One vector is turned by the same rotation once a tick. Each row is the vector after some number of ticks, and that number follows the row.
The counts run from 0 to 562.
[150 136 155  89  65 141 138 119 123 100 115 153  80 127 129  89  97 166
 112 157 150 162 120 111 160  92 105 183  80  95 107 156 106 132 164 132
 166 147  93 105 113 150  93  75 161 149 151  93 111 111 144 144 126 134
 131  76 194 159 154 122 129 162 152 165 115  97 134 153 173 130 107 127
 159 174 133 100 130] => 156
[133 112 120  88  93 145 112 131 171  90 153 141 168 162  69 113 159 146
 111  84 113 125  85 143 169 127 139 127 121 130 165 118 159 124  96  97
 119 104  92 125 103 157  99 157 122 126 129 140 102 103 149 115 163 135
 162 135 183 167 171 118 139 146 113 160 105 115 168 166 151  71 167 148
 145 140 143 110 135] => 394
[166 176 140 107 176 103 150 108 186 130 111 144 103 140  89 104 116 110
 119 146  82 127 133  82 157 148  90 145 127 137  97 131 105  77 101 143
 118 146 152 146 128 110 107  80  90 152 150 113 114 132 103 179 107 168
 101 104  94 122 103 160  85 141 139 127  82 137 151 111 121 150 125 119
 180 166 135 146 180] => 366
[101 123 103 105  89 100 131 111 127 101 132 138 131 130  35 153 146 149
  92 114 132  87 130 116  86 137 172 128 118 123 155  89 130 159 151 108
 159 125  83 118 147 143 120 167 156 120 100 101 177 113 112 112 114 100
 155 142  97 115  82 115 107 115 152 128 144 125  99  85 152 128 108 170
 127 122  59  89 117] => 44
[120 105 145  88 100 141 156 107 120 122 137 145 112 159 105 129 122 165
 109 117 114  97 119 166 131 169  86 192 112 100 131 112 139 174 101 115
 152 118 103  86 149 137 106 124 160 103 103  82 156 178 152 138 111 133
 129 113 185 145 113 112 182 142 155 138 131 105 153 188 171 137 125 132
 135 120  94  99 147] => 381
[169 117 109 150 109 128 128 142 136 129 177 115 118 112  84 145 189 110
 121 134 130 136 115 143 136 107 173 167 126 115 102 145 129 112 128 143
 152 181  89  91 108 127 130 179 137 132  99 126 124 117 128  93  65 185
  84 117 163 114 165 139 135 147 111 152 105  82 189  90 132 179 148  95
 134 111 125 111 124] => 254
[141 138 159 123  81 149  93 150 125  74  94 123 106 199 129 101 141 186
 134 137 161 123 154 100 130 118 163 152 134 111 125 111 120 105 131  97
 146 121  89 144 112 137 114 101 152 120 126 131 119 112 137 110 158 146
 184 106 134 196 133 125 131 130 114 148 140 146 137 123 122 147 126 169
 166 179 131 159 108] => 291
[142 110 140 167  76 133 117 143 131 167 150 120 132 129 113 137 141  92
 156 171 166 119 123  74 115 126 115 135 184 118 156 164 163  81 159 167
 124 134 126 149 182 163  98  78 110 126 149 120 169 128 115  99 104 140
 169 131 118 107 127 139 161 121 130 130 221 173 148  82 122 123 112 134
 128  92  96 147  97] => 342
[115 105 128 134 115 129 114 127 181 113 115 104 143 146 118 118 133 129
 106 119 113 171 132 115 143  79 121 170  82 126 140 191 135  94 201 144
 114 180 130 110 167 123 146 130 138 133 135 129 129  71 128 147 127 127
 112  85 143 167 158 148 128 119 132 135 115 145 106  86 143 146 122 127
 127 163 144 206 106] => 532
[110 152 124 131 140  86 160  77 159 130  85 139 162 120  67 121 120 111
  66 128  93 108  97  81 129 109  85 127 144 115 146 166  98 118 139 104
 129 143 128 153 112 108  95 142 141 118 167 101 161 125 130 198 121 155
 125 132 107 130  64 151  98 143 117 109 107 149 100 100 127 135  71 165
 161 130 121 119 155] => 133
[100 121 122 145 156 117 187 121 180 170 131  89 160 130  67 140 139 115
 123 110 103 103 126 130 128 139 127 138  98 121 127 137 142 177  96 136
 147 127 149 119 108 152 150 162 108 120 101 149 217 182  98 125 116 201
  84 138 119  87 143 126 141 119 135 123 126 127 144 118 111 135 102  89
 133  98 146  92 116] => 111
[158 101 132 155  68 110 156 146 185 168 179 131 150 138  78 146 141  71
 112 141 170 115 125  81 138 117 107 143 149 130 166 145 142  88 114 146
 135 113 119 152 151 143 111 112 107 139 158 132 177 144 133 109  87 152
 148 145 109  86 134 106 179 126 128 114 165 159 174 137 130 126 131 123
 123 101 120  98 103] => 343
[121 139 105 151 138 150 127 141 146 189 137 102 127 144  97 132 161  92
 164 169 123 101 128  66 114 109 147 134 137 134 127 154 151 103  83 136
 117 133 120 162 150 145 149  99 122 133 122 155 187 154  92  87 113 167
 121 129 112  83 157 151 112 105 105 181 171 151 150  89  75 145 154  95
 132  72 121 144 130] => 109
[107 123 147 135 174 132 170  88 154 162 154  79 134 145 133 106 123 104
 119 110  83  94  64 128 161 111  90 121 140 168 122 130  92 192  81 122
  98 139 146 124 126  83 143 174 149 141 146 132 145 153 139 152  73 152
 107 135 133 103 157 117 130 167 108 115 142 122 181 113 124 154 119  84
 114 103 121 139 154] => 470
[ 97 131 120 181 131 134  74 109 141 127 185 112 120 135 122 141 185 125
  96 101 115 107 102 148 131 107 129 188 149 171 165 129 123 199 138 106
 123 159 145  97 176  89 112 160 165 111  83 137 134  95 156 154 142 110
 103 125 146 118 128  96 152 133 191 131 140  97 114 106 149 141 119 121
  88 117  80 141 135] => 174
[124 153 117 138 123 115 100 104 117 124 102 159 105  79 138 122 154  95
 115 130 100 119 131 135  94 102 131 153  97 136 139 177 121 132 118 111
 124 170 113 135 210 129 111 149 170 117 158  65 163  93 137 137 129 125
 138 135 145 117 105 135  98 117 156 175 145 103  49  79 122 125 103 121
  97 110 100 133 137] => 41
[128  99 159 121  77 134 164 103 140  72 140 157 150 145 104 115 117 151
  91 117 147 121 108 151 147 138 134 204  82  98 171 120 130 154 172 127
 145 133 118  69  70 144 110 131 159 103 112 114 127  75 132 162 138 131
 147 122 166 202 110 104 155 134 152 132 102 133 130 171 153 127 109 178
 137 163 128 121 128] => 525
[138 122 163 191 155 103 116 104 146  89  84 120 168 110 120 110 135 108
 107  69 114 133 154 127 118 133 155  97 155 124 144 142 132 139 169 118
 123 158 130 136 129 138 131 186 142  99 116 120  83  73 111 152 163 119
 126 145  73 151 111 111 117 123 141 120 121 168 132  63 100 137  96 116
 117 144 193 188 139] => 429
[106 125 121 100  85 133  86 105 155  85 187  94 124 165  85 148 164 160
  85 156 124  87  78 102 193  87 127 155 137 138 133 147 126 130 108 139
  99  87 126 115 132 141 121  95 145 154 104 126 132 151 164 117 147  99
 154 129 142 130 184 139 132 116 157 142 112 158 138 138 161 136 115 139
 108 200 140 140 126] => 169
[157 146 105 117  93 130 120 125  89 140  78 173  88 124 144 108 144 162
 172 147 148 107 150 124 114 150 131 121 156 108 131 125 144 124  89 115
 145 154  87 167 162 147  99 127 132 127 123  99 123 147 115  88 118 145
 130 148 136  85 134 134 139 167 128 201 189  93 140 116 113 107 173 121
 177  58 108 141 167] => 485
[115 118 159 132 144 162 100 128 165 116 107 127 173 154 112  85 114 146
 121  61 143 148 154 132 114 105 137  98 130 138 175 101 147 173 187 111
 166 169 116 148 138 140 115 180 133 109 157 155  74 116  94 172 142 112
 164 111  95 108 140  90 153 117 130 113 183 146 114 105 115 100 132 156
 143  88 116 153 129] => 196
[148 150 157 125 123 126 122 138 164 115  31 154 154 140 176 102 110 120
 134  82 106 176 153 145 137 112 173 112 110 149 117 115 129 132 116 109
 106 131 139 153 152 111 144 161 157 134 185 122  99 135 111 132 154 173
 160 128 114 126 171  94  99 104 114 174 137 122 100  86 113 117 112 101
 100 147 186 165 157] => 193
[136 154 129 164 124 119 113 113 145 123  77 172 155 131 142 141 165 127
 118  67 101 149 157 175 105 145 124 162  96 129 110 121 149 148 137  93
 151 134 135 133 153 157  92 168 155 102 106 109 161 109  94 146 161 166
 154 130 104 107 158  88 123 101 165 149 108 101  83  64 131 106 145 116
  88 116 156 183 179] => 184
[ 74 186 119 137 125 141 104 121 132 142 115 118 118 114 116 124 167 117
 117 134 142 131 138 126 130  96 107 154 112 120 113 208 150 124 123 126
 126 149 154 148 181 126 120 128 118 108 133 115 173 114 151 153 166 160
 130  89 127 117 138 136  95 127 183 146 134 136  35  68 109 117 108 133
 104 115 113 143 133] => 409
[102 120 133 116 116 138 159 138 157 101 147 134 138 113  95  90  92 114
 104  78 112 127  93 101 166 123 105 166  86 171 170 142 116 174 185 118
 134 151 118  76 126 108 129 155 156 147 144 122  97  78 106 190 108 105
 161  89 135 144 104 119 123 119 163 125 130 117  81 108 138 125 101 148
 145 148  89 103 131] => 534
[ 80  92  97 108  80 124 123 134 166 113 183  94 167 149  63 133 154 141
  91  66 125  91  87 101 175 116 172 130 119 181 179 135 147 139 147 125
 129  96 121 119 152 119 137 132 153 153 102 152 131 105 121 111 134  71
 169 143 126 114 161 107 132 126 140 123 142 167 159 127 127 135 112 134
 108 177 162 130 101] => 538
[110 110 108  83 102 163 153 136 102 148  88 125  83 129 128 102  78 164
 164 168 130  86 107 102 127 150 109 169  87 108  99 124 128 165 105 156
 135 122 122 130 148 149 131  74 139  98 106  85 165 169 148 147 123 112
 106  98 174 142 115 139 163 146 140 194 156  98 137 159 124 142 111 113
 171  99 115  82 119] => 12
[112 139 130 109 121 111 179  90 179 152  51 120 148 135 141 111  96 113
 105  99  96 154 119 129 139 106 107 116  98 163 120 159 132 109 147 137
  90 131 161 163 184 102 136 129 135 132 163  69 179 159 121 133 104 132
 126 118 121 112 134 141 115 118  96 143 174 190  97  94 130 134  78  73
  95 143 187 166 112] => 337
[143 137 148 139 136 158 157 134 119 135  37 151 131 145 200  71  95 135
 159 127 103 164 121 146 138 125 117 133  79 155 120 118 127 166 125 130
 100 144 134 134 118 119 145 129 168 107 141 119 122 137 113 137 141 129
 130 115 164 165 162 106 122 120 132 170 166 138 141 114 112 133 117  69
 132 134 160 201 167] => 92
[136 155 107  54 129 119  97 134 149  87  99 147 101 123 112 110 126 128
 155 104  85 114 132 135 160 128 143 118  78 131 134 137 138  97 103 108
 107 130 106 133 163 111 136 134 135 169 157 124  89 111 126 109 179 161
 129 113 144 138 205 156  94 119 134 206 107 122  91  88 107 111 167 136
 147 150 173 172 155] => 396
[119 125 157 176 133 162  52 142 125 141 172  79 129 139 161 115 158 138
 110 156 149 118 119 120 154  93  97 163 176 135 130 140 129 175 146 140
 139 176 149 123 175 112 124 145 146  87 104 118  85 135 159 164 138 115
 114  95 113 113 123  95 151 128 170 125 187 145 145 122 141 156  93  95
  94 119 103 136  92] => 72
[163 147 140 101 125 106 138 148 159 130  52 145 137 134  91 144 147 110
 146 128  96 144 191 102 101 144 134 140 105  84 106 143 125  82 114 127
 160 147  96 148 130 131 119 138 118 137 159 113 148 152 130 112 113 210
 100 129 121 110 152 155  98 139  92 166  78 108 123  75 122 135 137 112
 161 119 158 130 156] => 489
[143  87 156 137 122 170 134 121 122 127 106 114 153 172 183  73 109 136
 174  92 139 146 110 155 138 106  98 133 111 142 148 126 110 178 140 138
 116 138 123 130 135 128 157 141 159 100 138 145  98 142 130 145 125 116
 102 138 157 156 176  94 171 124 103 147 183 134 190 140 133 137 120  76
 118 108 126 187 138] => 93
[105 151 161 144 150 146  71 127 127 138 100  90 115 116 186 108 113 143
 128 160 137  84 136 123 146 103 107 125 148 161  99 159 133 153 154 146
 128 141 162 140 172 107 148 117 146 122 134  89  87 145 151 147 131 107
 107  90 108  85 121 112 128 125 184 156 170 151 128 114 125 158  78  82
  69 139 154 157 103] => 71
[144 150  97 122 153 158 153 158 110 135  87 149  82 123 136 105 122 137
 190 169 128 131 136 131 125 122 131 167  66 103 106 129  99 152 106 145
 146 182 117 130 111 151 114 131 170 114 116 112 121 119 141 167 117 160
  53  95 146 136 134 156  89 152 129 170 110  63 123  85 111 149 133 111
 164 111 120 162 139] => 20
[157 111 186  96 129 138 144 137 167 125  78 148 103 134 123 107 148 118
 120 168 114 156 158 123 153 131 109 153 101  91 105 141 113 115 108 127
 148 141  88 145 136 115 135 139 124 129 179  95 152 161 139 130  99 213
  96  98 174 135 185 138 123 152  96 159  93 101 138 127 131 164 120  89
 151 137 169 118 119] => 490
[136 119 144 130 153 147 158 108 136 136 127 121 147  99 165  88  70 113
 139 108 101 151  72 157 165 135  75 113 126 146 145 117 117 183 126 136
 118 141 123 132 110 160  87 147 149 134 142 124  60 130 111 188 108 121
  93 137 124  89 137 105 156 135 152 118 145 112 194 130 164 100 138  86
 138  92 153 156 175] => 462
[134 129 168  88  76 100 122 155 120  98  91 161 104 119 124 129 115 164
 114 163 175 146 169 126 134  92 145 174  99  82 117 138 142 112 177 139
 162 146 101 137 138 164  88  99 151 137 168 112 121 115  94 126 118 143
 184  79 133 127 155 122 124  98 143 147 126 124  89 102 160 112 105 149
 130 165 108 102 119] => 54
[145 134 142 146 111 127 106 151 123 138 130 141  88 156 172 149 213 160
 142 114 143  94 146 182 111 121 189 161 121 154  89 102 117 125 110 111
 109 111 136 125 139 119 159 115 166 153  84 105 166 125 113  99 133 150
 148 125 123 107 154  99 111 132 165 173 162 133 112 112 113 165 122 121
  86 177 128 189 102] => 181
[131 115 146 143 178 104 160 135 164 178 107  88 160 137 100 144 136 105
 111  99 106 106 150 137 110 186 139 130 111 112 110 110 162 151 108 140
 152  98 164 121 107 136 122 128 114 124 113 112 172 165 118 124 136 189
 109 130  84  85 124  94 129 100 157 116 121 144 136 132  89 131  49  78
 115 141 172  87 120] => 213
[136 135 136 101  75 136 144 140 124  64 107 205 108 128 157  89 122 158
 149 106 126 109 116 118 143 137 156 128  76 140 144 117 110  91 139 114
  91 110 109 120 109 147 110 105 146 167 142  96  91  94 122 125 159  88
 174 121 138 175 127 127  88 145 146 172 135 147 113 145 114  91 110 153
 161 205 140 144 164] => 527
